128 stands for zero in the data rows.
Here are some points:
[ 80 103 168 140 194 148 176 111  73 152 195 142  92 149 122  91  73 156
 131  79 156 128 186  85]
[208 111  55 200  90 101 186 126 169 172  90  96 153  55 146 181 157 181
 158 177 129 142  33  88]
[180 156 108  99  65 142  74 164 154  99  62 109 174 108 122 154 157  69
 157 190  96 117  76 183]
[ 79 137 155 154 168 114 191  90 127 139 121 128  91 138 124 131 133 154
 119  78 161 161 179 101]
[155 119 117 119 118 169 130 150  72 148 201 104 143 118 115 108  76 118
 137 157 123  84 120 117]
[117 136 132 131 128 118 137 123 125 124 130 140 127 127 121 124 135 137
 126 106 133 126 132 125]
[110  89 180  51 144 177  30 177  50 104 220 155 130 185 113  62  48  65
 125 143 104  59 160 168]
[143 139 123 112  98 119  94 139 157 103  79 128 139 133 130 144 158  97
 125 149 114 135 107 160]
[148 136 120 113 113 143 109 141 122 125 127 116 145 123 128 131 125 111
 132 152 118 119 117 143]
[147 127 117 114 110 132 103 139 126 124 137 118 137 131 130 131 129 112
 118 152 117 113 114 142]
[ 69 154 165 150 155  99 181  87 165 118  58 134  94 135 123 157 166 135
 134  82 156 186 176 128]
[153 104 122 108 131 174 106 159  67 142 204 120 141 128 124  87  69 118
 137 146 116  83 118 116]
[116 143 122 146 112 131 131 128 151 124 129 129 116 122 122 123 121 112
 125 135 112 125 138 119]
[ 57 109 177 110 208 127 116 107 115 117 141 172  92 176 145  87 115 150
 109  56 145 158 198 118]
[ 76 158 160 150 161 106 186  87 159 120  60 132  97 136 124 150 166 140
 134  77 157 188 179 123]
[111 145 136 126 135 122 138 118 131 125 121 134 137 119 120 136 135 140
 139 113 137 129 141 136]
[146  93 150  27 131 165   0 196 101  78 156 176 166 177 147  72  92  67
 124 164  76  79 110 201]
[145  93 133 107 125 155  96 156  78 138 204 125 137 137 121 104  72 111
 132 163 115  74 120 131]
[112 167 130 132 121 108 142 111 161 114  73 132 136 116 120 152 171 133
 136 109 136 153 135 146]
[151 138 111 114 114 145 110 139 118 128 135 114 145 122 130 125 126 118
 126 146 118 119 116 135]
[ 71 135 157 146 179 111 179  85 132 136 128 129  95 141 130 137 133 159
 115  82 161 159 188 110]
[145 143 126 121  86 117 107 139 158 108  66 122 140 127 123 152 159  91
 140 155 115 135 102 161]
[ 72 152 162 152 153  98 183  86 163 119  64 134  93 141 123 150 169 136
 126  79 156 182 175 122]
[149 133 112 114 113 141 108 140 119 126 136 114 139 127 131 123 126 115
 122 146 117 118 116 136]
[150 133 117 115 112 143 107 143 121 124 128 118 141 127 128 123 126 110
 130 148 117 118 115 138]
[114 166 127 131 122 113 143 114 157 112  71 132 137 118 122 143 169 134
 136 102 134 155 133 139]
[  0 230 255  50 166 185 144  94  59  71 135 101  85 206  59 107 104  23
 114  62 163 127 255 196]
[139 134 131 106 101 122  81 144 151 101  81 135 137 142 131 133 153  92
 127 143 110 134 110 164]
[253  36  21 176  91  64  65 165 227 150  67 167 176  70 204 160 178 206
 144 199  85 145   0 108]
[155 102 121 109 131 174 103 160  64 144 210 125 139 132 125  84  68 118
 130 145 115  82 118 113]
[  0 255 254  71  99 189 233  64  71  63  71  25  80 179  10 164 152   0
 117  74 183 146 255 211]
[ 99  54 147 168 194 108 168 112 109 166 191 166  91 136 144 105  83 194
 131  92 152 131 139  69]
[111 138 128 127 136 112 133 115 133 128 138 134 130 124 125 136 137 149
 117 113 136 125 143 131]
[ 75 100 173 142 187 138 173 110  82 150 189 142  91 147 117 102  73 152
 136  87 155 124 184  94]
[114 144 123 128 142 119 138 114 128 133 141 129 133 121 130 130 136 154
 115 105 138 130 145 125]
[ 50 172 182 123 170 135 182  84 110 121 124 113  95 151 105 138 126 119
 118  78 165 152 225 132]
[183 156 108 101  61 141  74 163 152  98  63 108 170 111 122 153 160  70
 156 189  98 117  72 181]
[255   0   1 223 145  48 109 150 220 197 111 195 154  59 232 138 155 255
 144 165 102 161   0  35]
[ 81 101 166 142 190 146 175 110  77 153 195 142  90 148 121  90  75 158
 131  79 157 129 183  83]
[134  38  90 207 199  57 173  96 186 177 125 181  97 112 191 130 148 255
 112  83 148 184  82  42]
[154 104 127 107 128 172 104 160  65 141 201 123 140 132 121  88  69 114
 139 151 116  83 118 119]
[136 136 135  95 108 131  71 149 147  96  78 141 141 142 132 127 150  88
 133 141 108 135 116 170]
[ 76 102 171 140 188 147 174 113  74 150 192 142  91 148 117  91  73 150
 135  82 156 125 186  87]
[ 75 139 152 152 173 110 190  83 134 139 126 122  93 136 127 142 136 158
 114  83 163 162 186 107]
[151 149 118 120  87 127 112 141 152 108  72 120 138 128 124 140 163  91
 133 148 113 138 102 152]
[175 179  83 169  73 135 207 111 137 154 102  53 151  67 109 190 152 130
 147 175 141 130  98 118]
[116 131 123 130 132 113 135 116 129 129 146 137 124 132 126 122 136 146
 107 105 134 125 136 120]
[146 129 122 113 113 135 105 140 123 124 133 117 141 129 129 130 128 110
 126 152 118 114 115 143]
[ 80 104 166 140 188 150 175 113  71 156 196 143  90 151 119  86  73 153
 131  75 155 128 185  81]
[ 71 153 161 151 161  95 182  82 166 119  66 130  95 137 125 156 169 144
 124  81 159 186 180 126]
[117 151 127 137 109 101 140 117 159 113  78 139 126 128 120 139 170 127
 125 104 133 149 126 134]
[ 53 135 187 121 180 107 129 100 155 100  68 166  95 164 132 130 154 125
 130  71 148 178 190 146]
[182 147 105 101  61 132  71 162 156 101  71 109 165 113 125 157 160  75
 142 193  97 113  73 181]
[143 150 118 118  96 114 109 130 163 109  77 113 143 123 127 161 165 101
 125 156 120 136 113 163]
[152 132 116 114 111 146 109 143 116 125 129 119 142 126 129 118 125 109
 131 145 115 118 110 135]
[113 142 127 126 138 119 137 116 127 128 136 133 132 123 125 131 134 148
 121 107 136 131 143 127]
[143 152 119 117  98 118 108 131 160 111  78 113 142 122 129 159 163 104
 124 155 118 136 113 161]
[119 145 112 144 101 114 122 128 159 123 140 139 128 117 120 126 128 128
 117 129 108 112 128 119]
[112 139 127 137 120 132 115 129 149 119 133 136 119 128 129 114 116 115
 122 131 108 123 144 123]
[185 105 109  88 101 186  65 182  67 136 206 115 167 122 122  95  66  93
 144 188  96  59  89 144]
[118 136 130 131 126 120 136 124 124 127 132 140 126 129 120 118 133 135
 125 104 134 128 133 120]
[122 110 131 143 125 163 126 149  94 141 198 139 114 128 114  78  62 114
 140 133 107  89 136  93]
[152 126 116 116 108 136 107 143 123 125 136 120 137 130 129 123 127 110
 124 148 116 115 111 137]
[187 103 107  89  99 184  65 184  66 135 203 117 166 121 124  91  64  95
 146 187  96  61  82 138]
[114  97 135 123 149 133 125 134  81 145 218 145 122 138 119  98  80 151
 116 115 134  85 141 108]
[115  85 113 195 169  63 178  92 200 146  62 169  94 121 167 146 180 207
 125  79 151 202 103  76]
[ 79 103 164 141 196 144 175 106  76 155 201 140  95 146 124  95  73 162
 125  79 157 127 188  84]
[141 110 140 101 120 169 102 159  69 134 204 119 137 139 111  97  69  98
 136 158 116  75 128 134]
[127  99 155  74 136 145  34 167 114  97 140 166 136 166 137  89 105  90
 129 137 100 106 124 167]
[111 146 136 126 139 119 136 119 131 126 124 132 138 116 122 141 136 144
 133 114 138 129 144 137]
[110 157 127 132 120  95 138 107 168 116  84 132 130 122 125 157 174 138
 117 111 135 149 137 145]
[155 101 127 109 129 174 104 162  68 142 197 126 141 129 120  89  67 114
 145 151 116  82 112 117]
[144 154 127 120  90 124 111 139 158 105  61 118 143 121 121 155 163  90
 146 154 117 138 106 163]
[113 167 130 132 118 112 143 113 158 112  68 132 135 116 121 149 168 130
 139 105 135 155 134 142]
[141 148 124 119  90 116 109 136 161 105  69 118 141 126 124 158 163  92
 133 156 117 136 106 166]
[255   0  36 165 121 110  56 195 143 181 186 179 175  77 195 106  85 212
 163 207  80  86   0  75]
[ 71 131 156 145 179 105 179  84 134 136 129 130  94 144 130 140 134 158
 111  83 162 160 188 110]
[175 126 101 150  93 164 173 145  77 164 185  86 139  98 107 126  87 121
 147 166 127  88  98  98]
[129  23 106 192 220  95 171 110 128 192 194 181 102 111 182 104  88 255
 134  88 149 152  99  33]
[148 135 119 112 115 141 106 139 121 125 131 115 144 124 130 132 127 114
 128 150 120 118 116 144]
[ 61 137 176 125 180 113 136 102 150 105  76 165  92 166 136 111 153 135
 123  61 146 183 184 128]
[180  41  90 141 141 124  95 158 106 165 213 149 137 120 158 102  80 173
 122 162 110  87  66  91]
[114 111 145 119 152 147 131 137  77 144 198 141 132 126 113  99  78 144
 143 115 135  90 145 114]
[ 78 156 148 154 163 106 186  82 158 126  72 129  95 133 131 141 168 151
 120  71 158 188 176 111]
[184 134  98  95  85 153  69 164 119 118 134 107 168 115 130 131 123  94
 133 187  99  94  83 160]
[146 149 123 110 103 138  98 142 145 105  74 126 145 127 130 131 154  98
 140 140 112 141 109 155]
[142 135 121 112 116 136 105 135 127 122 131 115 146 123 130 139 128 113
 127 157 119 115 121 151]
[147 149 116 120  92 119 110 134 157 110  75 118 139 127 126 148 163  97
 128 150 117 138 107 155]
[107  19 188  26 185 164   0 204  58  90 238 227 127 219 150  15  31  88
 119 125  82  59 135 167]
[187 128 102 100  72 155  71 172 115 115 127 113 164 119 124 120 121  82
 140 184  95  94  73 155]
[110 162 126 133 121 106 142 110 162 115  76 131 134 117 124 151 169 137
 127 108 135 152 137 140]
[118 139 126 131 133 123 138 122 124 129 135 136 130 125 124 120 134 143
 121 102 133 129 137 120]
[133 127 115 159 115 164 162 139  96 155 195 117 117 111 113  95  69 126
 138 138 114  95 135  81]
[115 162 125 133 119 107 140 112 158 114  78 133 131 120 125 145 169 135
 128 103 134 153 134 137]
[116 165 123 132 120 111 144 112 155 117  76 131 134 118 124 142 169 137
 130 101 134 156 134 136]
[ 61 161 174 131 175 132 182  87 113 126 126 119  94 147 114 130 128 133
 119  74 162 158 210 120]
[181   0  41 255 216  16 169 101 234 209 108 223 106  77 241 138 159 255
 133  93 141 207   0   0]
[234  56  17 222 116  69 168 124 203 195 105 129 158  41 191 184 163 248
 146 180 123 154   0  57]
[117 137 123 129 135 115 136 115 128 131 143 135 129 130 126 126 135 150
 111 105 136 127 140 120]
[175 145 107  96  68 129  63 158 157 102  81 113 166 119 128 156 156  78
 134 191  97 113  79 185]
[111 147 136 127 137 121 137 117 131 126 124 133 137 119 120 136 134 141
 136 113 135 130 143 136]
[145 152 123 119  92 127 110 138 155 105  69 116 144 122 122 151 161  94
 139 151 115 138 108 160]
[ 73 140 156 144 182 115 180  85 128 136 126 129  96 138 131 134 132 160
 117  77 161 163 191 107]
[184 143 101 106  56 133  72 165 153 101  73 113 163 117 127 146 160  74
 140 187  95 115  67 175]
[ 76  89 172 144 180 133 172 111  81 151 195 147  83 156 117  94  75 147
 126  85 154 119 179  88]
[118 131 129 133 125 116 135 123 127 125 136 141 123 132 122 121 135 138
 117 105 134 125 131 121]
Then 12 other points, each followed by its number:
[ 72 135 156 145 182 113 177  85 131 136 128 130  95 140 130 136 133 160
 114  79 160 162 191 110] 0
[ 73 156 156 151 161 103 185  83 159 121  68 130  94 139 127 150 167 144
 123  76 158 187 180 120] 1
[151 125 117 117 104 136 106 143 121 125 139 120 134 134 129 119 127 108
 116 147 116 113 109 135] 2
[148 119 124 105 116 142  87 150 116 117 136 133 138 140 131 111 120 107
 125 143 110 112 112 140] 3
[ 72 136 161 146 179 113 179  89 132 134 120 132  96 138 127 138 132 154
 123  83 160 160 185 113] 4
[ 78 157 153 153 161 109 186  85 153 124  70 131  93 139 127 139 163 145
 126  69 156 189 178 112] 5
[146 118 126 105 113 138  86 150 119 116 136 133 135 142 132 112 123 103
 122 144 113 113 111 142] 6
[134 118 136  90 129 142  68 149 118 110 140 139 142 147 136 112 116 105
 123 143 111 112 124 156] 7
[110 157 133 132 115  98 138 112 167 110  72 133 132 121 121 158 170 131
 131 113 135 147 134 151] 8
[149 154 117 120  97 129 113 134 153 111  70 113 144 116 127 148 160 103
 137 148 118 142 108 154] 9
[145 160 125 117  96 130 112 136 155 106  57 113 148 115 123 156 162  94
 152 153 120 141 111 165] 10
[103 255 191  15  51 226  78 158  43  61 140  42 159 164  43 125 103   0
 129 177 112  59 219 245] 11
Which three of these numbered points are nearest to each point below, ignoring the 2 directions in which the first points spread most? Their numbers follow each, nearest first.
[182 161 106  99  63 146  75 162 150  99  64 106 171 107 122 150 158  72
 154 188  97 121  75 181] > 10 9 8
[188 182  62 186  59 126 232 103 139 169 113  36 144  62 110 194 160 140
 129 176 143 129  90  96] > 11 9 2
[192  71  73 154 125 109 105 148 157 151 123 149 146 101 169 124 135 179
 136 151 111 134  42  96] > 3 6 0
[110 156 136 134 114  98 138 113 166 111  68 135 132 122 121 157 171 127
 133 114 135 148 133 149] > 8 9 10
[  0 217 255  37 167 176 124  99  53  64 159 110  73 230  57  94 100  12
  86  58 159 117 255 199] > 6 3 7
[111 155 135 135 112  97 138 115 167 111  71 136 129 123 119 154 171 125
 130 113 135 147 129 149] > 8 9 1
[ 77 124 155 150 168 109 179  92 128 137 131 137  85 152 128 121 133 153
 108  74 157 159 177  98] > 3 2 6
[151 160 117 119  96 136 116 137 147 111  71 116 145 120 126 140 160 100
 140 143 114 143 110 151] > 9 10 1
[ 48  96 188  98 214 115  94 111 120 110 150 185  88 190 147  86 112 146
  98  62 142 152 202 132] > 7 6 3
[144 118 123 107 114 132  92 143 121 119 143 128 136 138 131 121 125 109
 114 149 113 110 115 145] > 6 3 2
[152 127 112 115 109 134 106 141 122 126 141 119 136 132 131 122 126 115
 113 146 116 114 111 134] > 2 0 3
[174  91  90 139 123 117 104 144 146 141 127 139 146 110 156 129 133 155
 132 153 114 128  68 116] > 3 0 4
[ 70 151 158 151 158  90 182  82 167 120  73 130  90 140 126 158 170 144
 114  82 160 180 180 123] > 1 5 8
[112 153 131 135 109  99 138 116 164 110  75 138 127 125 119 150 170 125
 129 111 134 148 128 143] > 8 9 1
[183 209  71 186  46 122 233 102 170 149  43  39 151  55 105 213 193 120
 152 173 142 157  88 118] > 11 10 9
[180  77  82 148 121 107 104 145 153 145 129 145 144 112 160 127 134 166
 127 154 110 129  55 106] > 3 6 0
[ 74 131 154 149 177 110 177  87 132 138 132 131  90 147 131 133 133 159
 107  79 160 159 185 105] > 0 4 2
[150 124 118 117 106 136 104 144 120 123 138 121 135 136 128 121 126 108
 118 147 115 113 110 137] > 2 6 3
[151 155 118 120  91 135 115 139 148 110  70 116 142 122 124 138 160  96
 138 143 115 143 106 150] > 9 1 10
[120  76 108 204 173  52 180  91 214 152  49 174 100 106 174 160 181 220
 139  89 148 206  91  78] > 6 7 3
[113  88 162  58 152 142   9 165 112  88 155 176 136 182 144  85 102  91
 114 134  98 100 136 177] > 7 6 3
[ 79 130 156 150 169 120 181  95 124 134 123 137  90 147 126 120 131 148
 119  74 155 162 174  97] > 3 2 6
[ 83 116 150 156 173 105 177  94 135 140 129 143  88 146 134 124 133 162
 111  76 155 162 168  95] > 3 6 0
[ 20  64 230  53 243 119  15 132 114  78 154 233  87 228 155  56  90 122
 104  53 128 140 218 165] > 7 6 3
[114 193 104 225 120 102 255  49 150 181  94  44 101  68 104 211 168 180
 131 110 189 178 159  67] > 11 9 10
[143 156 126 115  94 127 110 135 159 106  61 115 146 117 122 157 163  94
 148 155 118 140 111 165] > 10 9 8
[ 73 133 155 147 178 111 180  86 131 138 133 130  91 145 131 132 134 159
 110  78 159 160 186 104] > 0 4 2
[233  53  44 146  97 106  64 170 165 151 134 149 168  94 180 128 137 173
 128 191  89 111   0 110] > 3 6 0
[146 133 124 115 112 138 107 141 127 123 123 117 144 122 127 140 128 109
 137 158 118 116 114 150] > 4 2 0
[186 129 103  97  75 153  71 171 117 115 126 113 166 116 124 125 123  82
 141 187  96  92  75 160] > 5 2 1
[ 77 135 153 149 176 118 181  88 123 138 131 131  91 144 130 123 130 159
 108  71 160 161 185  98] > 0 2 4
[201  68  60 175 114  78 108 142 206 149  63 161 149  88 182 153 173 192
 143 157 108 163  13 101] > 6 5 3
[185  69  79 152 121 103 103 145 159 148 128 149 142 110 167 129 134 171
 125 155 111 129  49 105] > 3 6 0
[ 87 113 138 160 189 100 178  86 143 148 127 142  97 131 149 135 136 188
 115  79 158 170 166  92] > 0 4 3
[146 151 120 119  92 123 108 137 155 107  73 117 140 125 126 146 160  95
 130 150 116 139 109 156] > 9 1 10
[130 105 139  76 140 147  43 158 111 104 149 157 138 161 142  90 110 106
 118 133 105 109 127 155] > 7 3 6
[147 155 120 117  95 127 113 136 154 108  70 114 144 121 126 148 162  98
 136 149 117 141 110 158] > 9 10 1
[ 80 130 159 149 171 118 181  96 126 134 121 136  88 147 126 121 131 148
 121  74 156 163 177  99] > 3 6 2
[ 74 253 198  36  86 209 114 129  49  73 145  51 132 171  51 123 107   0
 114 139 133  85 249 215] > 11 9 10
[165 103 106 135 116 120 103 145 145 132 115 134 147 111 145 140 133 138
 143 160 117 124  77 130] > 4 3 6
[ 77 125 157 150 169 110 178  93 129 135 127 139  89 148 127 124 133 151
 111  76 156 159 177 100] > 3 6 2
[ 77 157 155 151 158 107 186  84 155 121  69 130  95 138 126 144 167 142
 122  72 158 186 180 115] > 5 1 9
[ 75 162 154 151 162 111 186  86 155 122  65 129  96 135 125 141 165 144
 127  70 157 189 180 117] > 5 1 9
[111 156 128 134 114  99 140 114 164 111  75 135 129 124 120 151 173 129
 125 107 134 151 130 141] > 8 9 1
[ 71 137 157 146 181 115 178  85 131 137 127 129  95 140 129 136 132 159
 115  80 161 162 190 109] > 0 4 3
[131 114 143  83 134 144  55 154 117 106 140 147 140 153 137 105 112 101
 126 141 108 109 129 162] > 7 6 3
[217 158  63 152  35 142 158 149 131 148 116  61 160  79 112 166 146 102
 137 203 111 101  52 124] > 11 9 2
[ 44 104 196  98 212 120  98 109 122 106 135 180  92 180 140 100 112 137
 117  68 145 152 206 141] > 7 6 3
[100 191 124 198 127 101 255  63 167 150  48  82  97  95 113 184 189 156
 132  90 174 196 163  91] > 11 9 10
[112 155 127 135 113  98 138 112 164 113  81 136 129 124 122 152 171 132
 122 107 134 150 132 142] > 8 1 9
[149 122 114 115 107 131 104 140 122 124 143 118 135 135 131 123 127 113
 109 148 118 113 111 134] > 2 6 3
[182 104  80 151 111 103 110 140 185 131  61 142 151  96 164 147 168 160
 145 150 112 158  49 121] > 5 1 9
[125 108 157  73 139 146  37 162 116  96 132 161 145 157 134 101 109  91
 137 143 105 108 128 172] > 7 6 3
[113 153 128 135 114  97 138 112 164 115  81 138 127 126 122 148 172 133
 120 109 132 148 132 139] > 8 1 9
[145 153 121 118  95 127 110 136 153 109  69 118 144 120 126 150 160  97
 139 150 116 141 108 158] > 9 10 1
[ 78 145 157 161 163 109 203  83 137 140 110 117  97 127 119 152 139 151
 130  90 165 163 177 107] > 4 2 0
[ 98 237 176  66  72 177 119 131 103  73  74  73 137 151  70 143 148   7
 133 141 125 119 197 208] > 10 11 9
[150 125 119 117 104 132 105 142 123 123 137 120 135 134 126 126 127 107
 119 150 116 112 108 138] > 2 6 3
[150 146 120 121  88 124 110 141 153 107  71 122 139 127 124 143 163  92
 134 147 115 139 101 155] > 9 1 10
[175 164  87 162  74 132 190 119 134 149 110  67 144  83 113 173 147 124
 137 169 134 125  95 115] > 11 9 2
[135  47  87 206 204  65 177  93 182 179 124 177 101 107 195 130 146 255
 117  81 150 189  86  41] > 3 7 0
[ 97  13 138 145 240  59  61 120 205 124  80 254 101 157 215  94 152 232
 125  59 124 201  97  98] > 7 6 3
[151 209 113 137  65 142 176 119 143 119  54  63 146  95  97 178 171  80
 147 159 132 142 125 153] > 11 10 9
[ 72 154 159 154 156  99 184  85 164 122  63 130  94 136 125 153 167 139
 127  80 158 182 178 124] > 1 5 9
Here are 12 other points, each followed by its number:
[ 67 145 158 149 163  87 179  78 170 119  78 131  91 143 128 162 170 147
 110  85 161 180 182 128] 0
[150 127 120 115 106 134 107 143 123 122 131 121 138 130 125 128 127 105
 126 151 117 113 110 141] 1
[146 143 119 116  95 120 102 139 156 106  83 123 138 131 128 142 161  97
 125 147 115 137 106 156] 2
[115 132 126 130 129 111 135 119 130 128 141 138 125 132 126 125 137 146
 109 107 134 126 135 121] 3
[152  88 132 111 118 159  99 164  74 136 202 130 132 139 118  94  70 105
 134 157 113  75 110 123] 4
[111 157 131 134 113 100 139 114 163 112  73 137 130 123 120 151 171 129
 130 111 133 150 131 145] 5
[183 127  78 165  87  98 142 130 182 137  62 115 143  90 145 167 176 146
 140 159 118 154  58 118] 6
[170 165  85 157  84 132 182 116 133 151 116  68 147  83 117 172 145 130
 132 166 134 126 102 119] 7
[184 134 103  95  82 156  70 166 118 115 128 108 168 116 128 129 122  87
 140 186  97  94  82 161] 8
[ 75 126 156 147 176 105 177  88 134 138 136 135  88 149 130 131 134 158
 104  80 159 158 183 105] 9
[124 192 148  96  84 150 115 135 131  93  69  97 141 134  99 149 156  55
 140 148 120 132 149 183] 10
[183 147 106 103  58 132  73 162 157 102  68 110 166 114 124 157 160  72
 145 193  95 115  70 183] 11
The same question for these:
[195 133  89 110  71 135  67 166 157 107  73 123 167 111 140 140 158  95
 143 183  92 122  55 164] > 2 5 11
[146 147 126 121  89 120 110 139 163 104  62 120 142 123 122 156 165  90
 141 155 116 138 103 162] > 11 2 10
[ 69 152 159 150 161  92 181  80 167 121  75 130  93 142 128 158 169 146
 114  82 160 181 183 126] > 0 2 5
[ 95 171 129 189 150 112 255  66 140 160 102  83 102  95 112 177 153 169
 133  97 177 173 174  87] > 7 6 8
[110 165 130 131 122 108 141 111 163 114  72 131 136 116 124 156 171 135
 133 108 136 154 137 145] > 5 2 11
[115 161 129 135 114 105 143 115 160 113  71 137 131 120 120 147 170 128
 129 106 135 151 132 140] > 5 2 6
[ 76 130 156 148 177 112 177  89 129 137 129 136  90 147 131 124 132 156
 111  76 158 159 183 102] > 9 3 1
[185 143  87 174  74 152 215 130  90 176 175  56 141  74  98 159  99 128
 150 181 139  89  92  91] > 7 4 8
[105  78 122 181 188  79 175  90 164 157 123 160  97 125 164 137 142 212
 116  85 154 174 127  75] > 9 3 4
[ 70 148 153 152 160  87 180  78 170 123  77 131  92 141 131 160 170 150
 107  82 160 182 181 124] > 0 2 5
[178 145 106  89  84 158  72 160 118 115 132 101 172 113 124 137 123  88
 137 191 100  93  95 169] > 8 1 0
[113 162 127 133 120 107 141 109 160 114  76 132 134 118 123 153 170 135
 130 107 136 153 137 143] > 5 2 0
[155  88 126 112 118 160 100 165  69 139 209 131 130 143 120  83  69 109
 127 150 112  76 109 115] > 4 9 3
[115 156 128 135 111  99 141 115 161 112  75 138 127 124 121 146 171 128
 125 106 133 149 127 138] > 5 2 0
[147 128 118 114 108 137 107 142 123 123 137 118 137 133 128 125 128 111
 118 150 117 114 112 139] > 1 3 8
[181 142  84 172  81 145 212 121  93 179 190  51 140  74 103 163 100 136
 135 183 140  89 100  94] > 7 4 1
[144 148 117 118  97 116 107 131 159 112  80 115 141 124 130 155 163 104
 122 154 117 136 110 158] > 2 0 5
[168 160  90 149  90 138 168 122 127 145 122  78 144  93 120 158 142 128
 128 160 129 122 105 118] > 7 6 8
[150 123 120 118 104 132 105 141 124 123 134 122 136 133 128 126 127 107
 121 151 114 112 109 138] > 1 3 8
[ 73 150 155 154 160  94 183  83 165 123  71 132  93 140 130 154 168 146
 117  80 159 186 177 121] > 0 2 5
[ 72 152 155 152 162  92 181  80 169 123  71 131  93 139 129 159 170 146
 118  81 160 184 179 125] > 0 2 5
[181 137 108  94  77 156  70 169 121 113 118 110 171 112 123 138 124  80
 150 192  97  94  81 171] > 8 1 6
[ 83 160 146 171 143  94 213  79 167 128  61 118  91 126 119 161 175 145
 121  83 161 185 169 111] > 6 2 5
[ 82 169 144 164 152 104 210  75 162 131  65 113  95 123 123 160 172 151
 124  79 164 191 178 112] > 6 8 2
[116 136 124 129 134 116 136 118 127 129 142 134 129 130 127 125 135 147
 111 104 135 128 138 120] > 3 9 1
[116 138 126 130 131 121 138 123 125 130 138 136 128 128 125 119 133 145
 118 101 134 129 136 119] > 3 1 9
[180 136 104  94  89 151  68 163 125 116 129 107 173 114 131 140 124  95
 139 190 100  93  85 169] > 8 1 0
[ 73 131 157 146 177 110 177  88 130 137 131 132  91 145 130 131 132 158
 109  76 159 159 185 104] > 9 3 1
[184 136 100  96  85 156  72 166 118 119 129 107 170 114 130 131 122  93
 138 186  98  95  82 161] > 8 1 3
[181 137 107  95  62 139  56 171 147  95  78 126 160 129 129 129 154  70
 135 177  89 113  70 176] > 2 5 11
[147  30  86 221 200  91 209 102 137 205 181 163 101  92 175 114  99 255
 140  93 155 157  80  15] > 4 9 3
[150 125 118 117 107 138 106 146 120 123 134 119 137 130 127 121 127 108
 123 148 116 115 109 137] > 1 8 3
[149 122 119 116 109 132 102 144 126 123 135 124 136 132 128 125 127 109
 121 151 118 111 109 140] > 1 9 3
[ 97 157 127 191 142  99 251  67 144 162 118  87  90 109 116 171 153 170
 112  95 172 167 167  82] > 7 8 1
[ 76 134 152 146 178 111 180  87 127 138 133 131  90 145 130 128 132 161
 106  75 160 163 186  99] > 9 3 1
[102 100 128 186 167  66 179  89 195 141  55 160  96 118 157 158 175 191
 133  88 153 197 119  96] > 0 2 1
[112 166 127 131 122 111 142 110 160 115  74 130 136 116 125 153 169 137
 132 106 135 156 139 141] > 5 2 6
[114 132 128 130 131 110 135 118 132 130 142 138 125 131 124 128 136 145
 109 110 136 123 136 123] > 3 9 1
[209 131  81 137  58 169 146 162  81 159 185  66 167  80 104 143  87 102
 155 214 113  62  68 121] > 7 4 1
[ 76 152 158 155 151 100 184  89 159 121  66 136  88 144 124 138 167 137
 122  73 156 185 172 115] > 2 5 0
[153  88 130 109 122 161  99 163  72 138 206 131 132 138 119  90  70 108
 134 156 114  76 110 122] > 4 9 3
[149 126 119 116 104 135 104 144 123 123 132 122 137 131 127 123 128 108
 126 150 115 114 108 138] > 1 8 3
[114 165 123 133 120 109 143 111 159 114  77 131 133 117 125 147 170 138
 127 103 134 156 134 138] > 5 2 6
[120 114 158  73 124 124  28 160 148  78  82 168 137 166 137 111 142  79
 131 139 100 127 120 188] > 0 2 5
[ 95 225 182  55  87 197 113 139  61  84 139  70 132 163  65 114 110   8
 121 137 126  93 213 193] > 6 8 10
[ 70 148 162 152 156  92 179  84 167 119  65 133  95 139 125 157 169 140
 122  84 158 182 176 126] > 0 2 5
[151 125 120 117 104 139 105 148 120 122 130 123 136 130 126 122 124 105
 127 148 115 115 108 137] > 1 8 3
[171 157  94 154  75 135 175 128 128 143 113  79 140  94 113 158 144 114
 136 163 130 122  94 116] > 7 6 8
[ 80  95 167 143 183 143 174 114  72 151 199 147  83 155 119  83  72 150
 127  78 154 123 181  82] > 4 9 3
[ 94 138 145 120 117 109  80 130 186  91  85 158 117 147 134 128 148  95
 120 131 102 139 147 156] > 0 2 5
[ 87 175 141 174 142 101 229  73 167 136  54 103  98 112 117 173 179 148
 134  86 169 192 170 109] > 6 10 11
[178 148 104 102  60 129  71 160 158 101  70 110 165 116 124 157 159  73
 139 192  95 115  75 183] > 11 10 2
[105  83 121 181 186  83 176  92 159 157 123 160  94 127 162 131 140 210
 116  81 153 174 128  72] > 9 3 4
[ 25 238 213 101 140 152 190  80 109  87  69  91  89 167  72 142 151  53
 124  65 168 167 255 169] > 10 11 6
[170  68 115 124 121 153  98 169  82 150 201 143 133 132 134  82  71 130
 136 151 109  82  83 102] > 4 9 3
[149 124 118 116 109 132 105 142 125 123 131 120 139 128 128 130 125 112
 122 153 117 114 110 140] > 1 8 3
[113 169 127 130 124 110 143 110 159 115  77 129 136 114 124 150 171 138
 130 104 137 154 138 143] > 5 2 6
[ 88 106 142 162 179  95 175  91 143 144 131 146  88 143 142 130 136 178
 106  79 155 162 159  90] > 9 3 1
[183 138 109  96  80 154  72 168 121 114 119 108 173 112 124 137 122  84
 151 192  98  93  81 170] > 8 1 6
[148 128 119 115 108 137 106 141 122 123 133 118 139 130 128 129 127 110
 126 152 118 114 115 142] > 1 8 3
[ 78  98 170 146 184 136 178 109  81 154 193 140  87 148 117 100  76 151
 128  86 156 123 184  87] > 4 9 3
[184 133 105  98  78 148  71 166 125 115 126 108 168 113 126 138 125  87
 141 192  99  93  80 167] > 8 1 0
[167 158  94 148  85 141 167 127 126 144 119  80 144  96 117 155 141 120
 130 158 130 125 102 119] > 7 6 8
[184 143  95 104  59 131  73 160 153 104  84 111 160 120 130 144 161  79
 127 186  95 115  70 170] > 2 11 5
